Each row of A is roughly a mix of the hidden directions of one of several groups.
A:
[[-0.80  1.25 -0.06 -0.95 -2.29 -3.24  3.21 -1.26  0.55 -1.30 -3.16]
 [ 1.81  0.13 -3.10 -0.91 -1.54  0.91 -2.83  0.09 -2.96  2.42 -1.78]
 [-0.45  2.98  1.94  1.30  1.08  0.23 -0.56 -2.34  4.39 -1.32 -0.41]
 [-2.58  0.39 -0.57  1.91 -0.20 -3.82 -1.62  2.01  1.24  1.72 -2.48]
 [-0.56 -0.58  2.63  2.71 -0.49  0.06  2.70  1.35  4.25  0.62 -0.15]
 [-1.42  2.30  0.53 -2.95 -0.94  0.97  1.33 -2.19  0.49 -0.26  4.21]
 [ 0.50  2.94  1.59 -2.49  2.93 -2.76  1.47  0.48  0.83 -1.34  1.99]
 [-2.36 -1.11 -1.77  0.17 -4.09  0.46  2.01 -1.18  1.39  2.77  0.86]
 [-0.53 -0.63  1.67  2.64  3.82 -3.56 -0.93  0.40  1.48 -0.54 -1.22]
 [-0.20 -1.21  1.82  2.59  0.08  1.42 -2.59  1.11  0.68 -4.36  1.33]
 [-0.48 -2.38 -1.93 -1.21 -1.79  0.17 -0.58  1.22  0.86  3.38 -3.79]
 [-0.81  0.54 -0.05  0.03  2.08 -2.61 -2.88  2.70 -0.42  3.65  1.24]
 [-1.76  3.08  2.16  2.10  3.44 -1.82 -0.50 -1.30  0.65 -1.62  0.95]
 [ 3.96  0.64  0.04  2.12  0.45  2.08  1.62 -1.40  1.87 -1.24  2.82]
 [-1.63  1.99  1.75  0.20 -1.00 -4.00 -1.58 -0.47  0.64  0.16  3.57]
 [-0.26 -2.39 -0.15  2.66 -3.05  3.15  0.54  2.27  1.25  1.30 -1.39]
 [-0.23 -3.20  0.18  4.68 -1.35  0.53 -0.04 -0.61 -0.99 -0.63 -2.59]
 [-1.41  1.85 -0.53  0.95 -1.54  0.45 -1.68  1.22  1.70 -4.56  2.36]
 [-0.21  3.84 -0.42  1.02 -0.86  2.22 -1.57 -3.13  0.96 -1.10  2.58]
 [ 0.81 -1.59 -1.05  1.25  0.16  2.39 -3.09 -1.84  1.93  0.46  3.78]
 [ 3.01 -3.75 -0.11 -0.65  1.34 -1.41 -0.24  3.82 -0.82 -0.30  0.22]
 [ 1.41 -0.72 -1.39 -2.21  0.70 -1.74  0.26  0.09 -5.01 -0.64  2.07]
 [-2.38 -0.87  3.53  1.08  0.63  0.74  0.46 -2.65  3.15 -1.03 -1.87]
 [ 3.13 -2.05 -0.76 -0.20 -1.85  2.80 -2.09  0.08  2.62 -0.46  2.33]
 [-0.89 -1.86 -0.19 -0.70 -3.37 -0.81 -0.41  1.91 -1.12  2.81 -3.61]
 [-1.87 -4.02  0.53  0.55 -1.74 -1.45  2.78 -0.53  0.11  1.24 -2.79]
 [-1.87  0.66  2.21 -3.13  2.07  0.16  0.39 -3.21 -0.13 -2.97 -0.67]
 [-1.55  2.39  0.06  1.02 -1.21  3.45  0.59  4.01  1.07  1.48  0.63]
 [-0.37 -0.18  0.00  1.86  1.11  3.52  0.58 -0.29 -0.64 -3.62  3.39]
 [-1.14  1.15  0.21  1.93 -3.13 -0.69  0.85  1.77 -3.09 -1.85 -3.04]
 [ 2.00 -1.37 -1.97 -3.81 -2.72  2.01  0.39  1.64 -0.86  1.34  1.26]
 [-0.31 -1.37  4.25 -0.94  0.00 -1.28 -0.29 -1.38  3.17 -2.56  1.24]
 [-4.20 -1.41  2.16  0.05  0.95 -1.24  1.66  1.18  2.38  1.69  1.84]
 [ 2.19 -0.91 -0.75  1.42  1.03  1.53  1.77 -3.85 -3.36  1.35  0.11]
 [-1.26 -1.62 -0.24  2.56 -2.99  2.82  1.70  0.77  3.28  0.24  0.85]
 [-1.74  3.01 -0.25 -0.26  3.39 -2.68 -1.42  1.23 -1.22  0.02 -2.61]
 [-2.52  0.30 -0.26  2.86  0.95 -1.84 -1.86 -3.15  1.32  0.62  2.87]
 [ 1.53  0.33 -1.32  1.76 -3.17  0.04  1.87 -2.58  1.41  2.88 -2.22]
 [ 0.02 -0.90  1.06  2.50 -2.87 -1.48 -0.56  2.92  1.28 -2.66  2.55]
 [ 0.50  0.54  1.61 -0.53 -4.75 -2.69 -0.73  1.10 -1.32  2.09  1.29]
 [-0.59  0.18 -0.50  2.15 -4.15  4.08  1.45 -0.16  0.49 -0.05  1.10]
 [-0.89  1.49  3.01 -1.00  0.98 -4.30 -1.84  0.40  0.96  1.79 -1.59]
 [ 0.01  0.04  1.14 -2.76  4.59  2.19  0.32 -2.16 -0.04 -1.78 -0.05]
 [-1.70  0.09 -1.14  3.03 -2.37 -3.06 -1.07  0.57  2.00  1.95  2.26]
 [-2.22 -0.78 -0.68 -4.44  1.96 -1.04 -2.27  0.14 -0.91  1.27  2.11]
 [-2.51 -1.13  1.77 -1.73  3.33  1.22  0.54  3.04 -1.70  0.67  1.89]
 [-2.10 -1.09  0.18 -3.49 -1.30 -2.93  0.95  0.78  1.94  1.96 -2.34]
 [-1.28 -3.39  2.31 -2.07 -0.89  1.57  0.17  0.30  0.27 -3.98  0.84]
 [-0.76 -1.27 -1.55  1.07 -4.10 -1.15 -0.90  3.20 -1.61  2.29 -0.03]
 [-2.56  1.00  0.72  1.68 -3.41 -1.85 -0.32  1.10  0.80 -3.74 -0.91]
 [-2.67 -1.95  2.79  2.74 -1.36 -1.63 -0.09 -1.43  2.65 -0.37  1.67]
 [-0.04 -0.01 -3.74  3.61  1.10  0.90  0.78  1.28  1.10  0.44 -3.17]
 [-0.96  0.89  0.03  0.78 -2.26 -0.23  4.14  1.91  0.10  2.73 -2.64]
 [-2.08 -0.81 -0.99  2.84  0.81 -0.14 -2.35 -0.46 -4.18  0.81 -2.05]
 [ 4.25  0.41 -0.15 -1.83  0.63  0.55 -2.49 -2.59  1.46 -2.32 -0.14]
 [ 1.57 -1.50  2.24 -1.34 -2.78 -0.21  0.09  2.84 -1.16  0.60 -3.69]
 [ 0.64 -1.99 -0.25  2.00 -1.81  0.32 -3.89 -2.04  0.75 -3.26  0.70]
 [ 0.97 -1.74  1.46  2.80  2.69 -3.24 -0.29 -0.70  0.89 -1.54 -2.70]
 [ 0.53  0.50 -0.86  2.99 -3.71  1.16  2.52 -0.68  1.65 -2.45 -1.38]
 [-4.44  0.62  0.69 -1.53 -1.85 -2.80  1.93  0.24  0.28 -2.16  0.10]
 [ 3.00  2.22 -1.99  0.31 -1.20  0.39 -2.00  2.28  1.18  2.88 -2.06]
 [ 0.02  2.91  1.04  2.03  1.75  0.85  4.11  0.15 -2.05 -1.43  1.45]
 [-1.27 -0.99 -0.21  0.30 -1.92 -0.11 -3.12  1.62  4.24  2.01  1.40]
 [-2.95 -1.14 -1.42 -1.92  3.31  2.50  0.39 -1.56 -0.81 -2.28 -1.16]
 [-0.08  0.36 -1.63 -3.00 -1.52 -0.72  1.98  1.11 -1.73 -1.64 -4.15]
 [ 0.30  0.14  1.86 -1.36 -0.07 -2.46 -1.81  3.21 -1.34  2.62 -3.00]
 [-1.82  2.56 -2.52  1.07  4.13  0.02  0.39 -2.15  0.37 -0.98 -1.57]
 [-0.13 -1.58 -0.27  2.84 -3.76  1.28  2.96 -0.20  0.22 -0.13 -2.72]
 [-0.31 -0.48  1.23  1.72  0.36 -0.47  4.30 -3.82 -1.93 -0.87  0.12]
 [-0.18  3.31  0.74  0.51 -0.14 -1.92  4.22  0.29  0.48 -1.25  2.75]
 [-3.45 -0.56 -2.25 -0.36  3.53  0.01 -2.17  2.21 -1.33 -0.17  1.20]
 [ 1.39  2.05  0.05  2.07 -4.61 -1.64  0.45  1.58 -1.29 -1.09  1.68]
 [ 2.90  0.15 -2.21  2.47  3.07  2.99  0.81  1.61  0.28 -1.12  0.56]
 [ 2.29 -2.80 -0.20  0.28  0.24 -1.16 -1.47  0.17  4.98  0.52  0.91]
 [-1.54  0.15 -2.30 -1.08 -2.74  0.36 -4.26  0.99  1.21 -1.94  1.36]
 [ 0.27  2.32  1.42  0.06  3.32  0.37 -3.92 -2.28  0.44 -1.79 -0.41]
 [ 0.28  2.63 -1.28 -2.50 -1.06 -1.44  2.36  2.12  2.97  0.99 -2.19]
 [-0.95  1.75  1.23 -1.03 -2.03  3.07  3.17  1.40 -0.61 -0.93  3.07]
 [ 0.20 -1.58 -2.85 -4.52  0.27  0.49 -3.14 -0.82  0.03  0.68  0.54]
 [-1.18 -1.32  2.91  1.18  2.66  1.18 -0.88  1.49  1.48 -2.93  2.74]
 [ 3.34  1.65 -0.53 -1.32 -0.20  3.08  2.08 -2.67 -2.05 -0.16  1.26]
 [-0.31 -1.48  1.60 -0.24 -0.33  0.96 -0.24  2.25 -0.31 -4.80  2.92]
 [ 1.20  0.92 -1.58 -1.11  0.06  0.19 -0.68  1.51 -3.14  4.61 -1.69]
 [-1.92 -2.94  1.09 -1.45  2.08  1.36 -2.41  0.25  1.27 -1.59  3.31]
 [ 1.26 -1.92  2.92  2.42  0.75 -0.09  1.98  2.19  3.02 -2.07 -0.63]
 [ 3.11 -3.10  0.06 -0.55  1.43 -2.45 -1.29 -1.37  1.12 -1.60  2.78]
 [-2.38 -0.13 -1.21 -0.43  0.06  1.24 -1.10 -0.45 -5.07 -1.16  2.32]
 [ 1.20  0.82 -3.53  0.65  1.22  1.82 -0.40  2.82 -3.23  2.08 -0.31]
 [-1.52  0.57 -0.49 -0.53 -2.58 -0.09  2.82 -1.38  0.57  0.57  4.73]
 [ 0.74  3.01 -1.92  1.11  1.50  0.56 -4.46 -1.47 -1.72  0.04 -0.79]
 [ 1.42  0.52  1.62  5.06 -0.15  1.14  2.64 -1.47 -0.62  1.01  0.57]
 [ 0.86  1.05  1.76 -2.63  0.89  1.91  1.85 -3.75 -0.48 -2.91 -0.44]
 [-0.05  2.79  1.06  0.68  0.61 -0.88  4.63  1.70  1.42  2.32 -0.70]
 [-3.04  1.77  0.39  3.86 -1.04 -0.39  2.05 -0.88  0.71  0.15  2.93]
 [ 1.20 -3.75  0.98  1.35 -1.01 -1.34  3.77  2.12 -0.78 -1.27  0.84]
 [ 0.03 -1.52 -0.35  0.51 -1.08  0.65 -2.45 -1.43  4.84 -0.55  2.59]
 [-0.67  1.68 -1.77 -0.28  2.36 -1.69 -3.39 -1.59 -3.55  0.70  0.81]
 [ 3.46  1.12  0.11  2.12  1.93  2.87  2.95 -0.52 -0.10 -2.02 -0.17]
 [ 0.33  0.35  1.11  0.62  0.22 -2.70 -2.29  1.38  0.98  2.69  4.26]
 [ 2.73 -0.78 -1.32  0.10 -1.88 -0.24 -3.66 -0.74  3.03 -1.78 -1.76]
 [-3.26 -2.84  3.40  0.11  1.60 -1.01  0.97  0.18  0.92  2.00  1.74]
 [-1.64  2.82 -1.64  0.11 -3.27 -0.25  3.43  1.83  1.12  1.12 -1.00]
 [ 2.19 -1.25  2.19 -0.07 -4.84 -0.59  0.10  0.73  0.17  1.10  2.45]
 [-3.21  0.10  1.26 -2.19 -1.27 -3.38 -2.27  1.37 -1.83  1.64 -0.06]
 [-1.15  2.95  2.30 -2.49  0.59  0.33  3.35  2.24  2.02 -0.20  0.66]
 [ 4.24 -0.54 -0.07 -3.07 -2.03  1.91  1.68  0.46  0.13 -2.05  0.03]
 [ 3.60  0.58 -0.58  2.88  0.88  1.43  0.36  2.35  0.53 -1.56  3.10]
 [ 1.21  0.53  3.19 -2.35  2.19 -1.68  2.73 -0.08  0.55 -3.04  0.84]
 [ 4.29 -0.33  0.37 -0.34  3.39  1.62  1.20  0.43 -1.25  0.68 -2.50]
 [ 0.79 -0.61 -1.17 -2.07  2.41  2.10 -4.02  2.08 -0.30  1.17  1.98]
 [-1.00  1.06 -1.91  4.70 -0.40 -0.52 -2.64 -2.60 -0.35  0.58 -0.54]
 [ 0.41  3.58 -1.87 -0.35  2.17 -1.30 -1.03  0.93 -2.87  2.89 -1.10]
 [-1.72 -0.56  2.43  2.08  2.56 -2.72  1.70  0.46  0.09 -0.78 -3.39]
 [ 1.90 -0.36 -2.77  0.41 -1.29  1.21 -3.88 -2.47 -0.34  0.26  2.58]
 [ 1.23 -0.82 -0.96 -1.02  1.99  4.11  2.26 -2.85  0.15 -1.72 -1.19]
 [ 0.42 -1.75  3.22  3.56  1.30  0.69  0.81  0.00  2.74  2.13  1.25]
 [ 1.07 -5.38 -1.56 -0.74 -2.09 -1.49  0.67  0.08  0.43  1.53 -0.34]
 [ 0.79  0.36  0.00 -3.22 -2.08  1.53  1.41 -3.10 -2.46  2.08 -1.74]]
Here is one row of each group, with its name. Which group are the others in?
[-0.70  2.90  0.57  1.35 -2.38  4.10  1.50  1.18  0.70 -0.23 -2.26] : <48>
[ 4.51  1.56 -0.93  2.56  0.82  1.75 -2.04 -0.17  1.40  1.56  0.49] : <116>
[ 3.65  0.90 -1.67  2.34  1.64  2.83  1.97 -1.64  1.44 -0.53  0.84] : <114>

[-1.07 -0.32  0.88 -1.01  3.03  1.32  0.12 -2.07  1.12 -3.67  3.13] : <114>
[ 3.63  2.44 -1.76  2.24 -0.46  0.48  0.25  0.79 -1.14  1.99  3.01] : <114>
[ 1.09 -1.10  0.96 -0.19 -0.49  3.00 -2.88 -2.32  2.56 -0.72 -3.06] : <48>
[-0.57 -0.22 -3.38  3.97 -0.97 -0.32 -0.55  3.67 -0.12  0.16  0.59] : <114>
[ 1.00  1.17  0.40  1.28 -0.79  3.57 -2.15 -0.59  2.07 -1.35  3.76] : <48>
[ 2.17  0.37  0.81  0.94  3.91  3.36  2.40  0.65 -0.12  0.04  1.89] : <116>
[ 1.14 -1.81 -3.58  2.21  0.43  2.56 -0.20  2.72 -0.63  1.89  1.51] : <114>
[-3.02  1.38 -0.13  0.34 -0.34 -2.27  0.61 -4.25  2.11 -0.02 -1.84] : <114>
[ 1.86 -3.01 -0.70  1.03 -0.19  1.30 -4.66 -1.77 -0.50  1.19  0.60] : <116>
[-1.68 -1.59 -2.37 -0.67 -2.51  0.66 -3.29 -2.03  0.43 -1.87  2.44] : <116>
[-1.32  2.48  1.42  4.04  1.43  0.67 -1.71 -1.86  1.51 -1.65  1.62] : <48>
